In the rows, zero is written as 128.
Each path below is one point turned by a fixed rotation once a step. After each direction that follows a path, write how fast that rotation turns it, in degrees each step (0 if it stays still).
Each turn is a multiple of 5 degrees from 10 to 175, or 0.
Each row of a path follows its step; steps can be skipped.
path 1
step 0: [129 131 120 131 126 131 120 121 131 135 125 130 121 126 126 139 137 129
 128 134 134 116 132 131 120 120 125 122 135 122]
step 1: [128 131 127 128 128 130 128 124 131 128 124 126 124 129 121 140 114 126
 134 125 119 124 128 133 110 121 120 127 127 130]
step 2: [135 132 125 120 132 125 131 128 131 117 128 125 117 135 123 127 133 130
 138 123 127 132 128 135 118 133 121 129 116 125]
step 4: [127 129 121 136 130 135 127 123 131 128 118 130 127 131 119 139 133 134
 128 123 130 119 131 138 129 122 127 126 135 141]
step 5: [129 135 118 125 122 131 120 126 143 126 128 130 125 129 126 130 126 124
 133 125 131 118 125 132 120 123 112 129 127 128]
step 6: [129 133 122 123 127 134 130 128 127 131 131 114 121 128 132 130 122 126
 141 120 127 126 121 134 120 122 129 129 116 125]
step 7: [132 127 122 130 135 126 128 129 123 128 127 122 117 126 117 134 146 131
 141 129 130 127 128 133 126 126 134 130 123 129]
step 8: [128 133 119 141 131 125 122 117 127 125 119 131 121 128 117 135 130 128
 124 130 136 128 124 131 121 121 127 126 134 122]
step 9: [126 128 121 125 124 134 129 114 137 124 120 129 121 129 123 131 115 130
 127 125 125 126 131 141 120 127 124 131 124 134]
step 10: [129 130 122 119 127 138 128 131 136 127 129 123 119 130 133 128 138 126
 132 130 131 123 130 141 117 133 123 126 118 124]
Directions:
[128 126 130 126 125 130 130 126 130 126 131 127 127 130 130 126 128 128
 127 127 128 132 127 128 128 124 127 129 123 128]  95
[130 129 128 129 126 129 127 125 127 128 129 127 128 129 132 129 124 131
 130 128 132 129 128 127 128 127 129 130 132 123]  135
[130 129 128 126 127 129 128 125 129 122 129 128 130 128 125 128 124 125
 129 130 125 126 125 128 129 130 127 127 129 127]  95
[130 126 128 125 128 128 131 128 131 126 129 130 127 129 127 129 131 131
 132 130 128 128 131 129 130 130 127 132 130 131]  140
[130 126 128 130 129 129 128 129 129 126 127 124 127 126 130 129 132 130
 128 132 125 129 127 129 130 125 130 123 131 128]  95
path 2
step 0: [134 131 140 129 134 133 120 124 133 132 130 129 120 129 132 128 122 131
 132 130 130 132 128 130 135 120 118 132 126 117]
step 1: [134 130 130 132 117 111 133 121 129 134 129 128 135 134 125 122 124 126
 126 127 120 130 131 125 126 129 133 123 125 123]
step 2: [125 130 137 127 129 135 122 129 121 128 118 130 128 121 136 135 129 123
 134 129 121 128 130 115 124 130 127 121 135 128]
step 3: [127 128 118 129 126 134 124 130 128 137 128 131 127 129 119 128 128 137
 134 122 117 135 133 132 124 124 130 132 117 133]
step 4: [125 135 121 119 123 122 128 131 127 122 120 125 135 128 138 128 138 132
 129 127 127 123 122 125 139 124 134 133 132 129]
step 5: [120 124 128 116 138 136 130 122 125 127 131 127 125 132 125 137 125 131
 122 128 127 137 120 131 129 133 128 124 124 119]
step 7: [134 127 129 129 130 134 134 130 125 115 133 118 130 131 129 131 122 122
 124 126 128 136 135 117 130 132 130 133 134 132]
step 8: [118 127 127 135 129 130 127 133 124 136 125 126 136 129 127 134 124 121
 125 127 135 128 130 141 115 125 123 132 126 132]
step 9: [132 137 123 122 120 133 135 132 133 123 129 129 121 125 118 122 128 123
 129 125 132 118 121 126 128 126 127 126 134 137]
step 10: [126 128 134 124 135 131 128 124 123 132 129 134 125 133 136 116 129 131
 123 127 139 135 131 130 134 130 116 134 128 131]
Directions:
[127 127 128 128 129 126 129 127 125 130 128 128 126 125 129 133 129 126
 127 127 128 128 123 130 124 129 128 124 129 129]  115
[127 130 130 128 133 131 127 125 126 126 128 130 127 126 128 128 126 127
 130 124 131 132 129 127 129 126 130 128 128 128]  145
[125 129 130 127 130 132 130 128 130 129 128 129 130 129 126 129 129 129
 128 131 129 124 129 127 124 127 130 125 128 126]  115
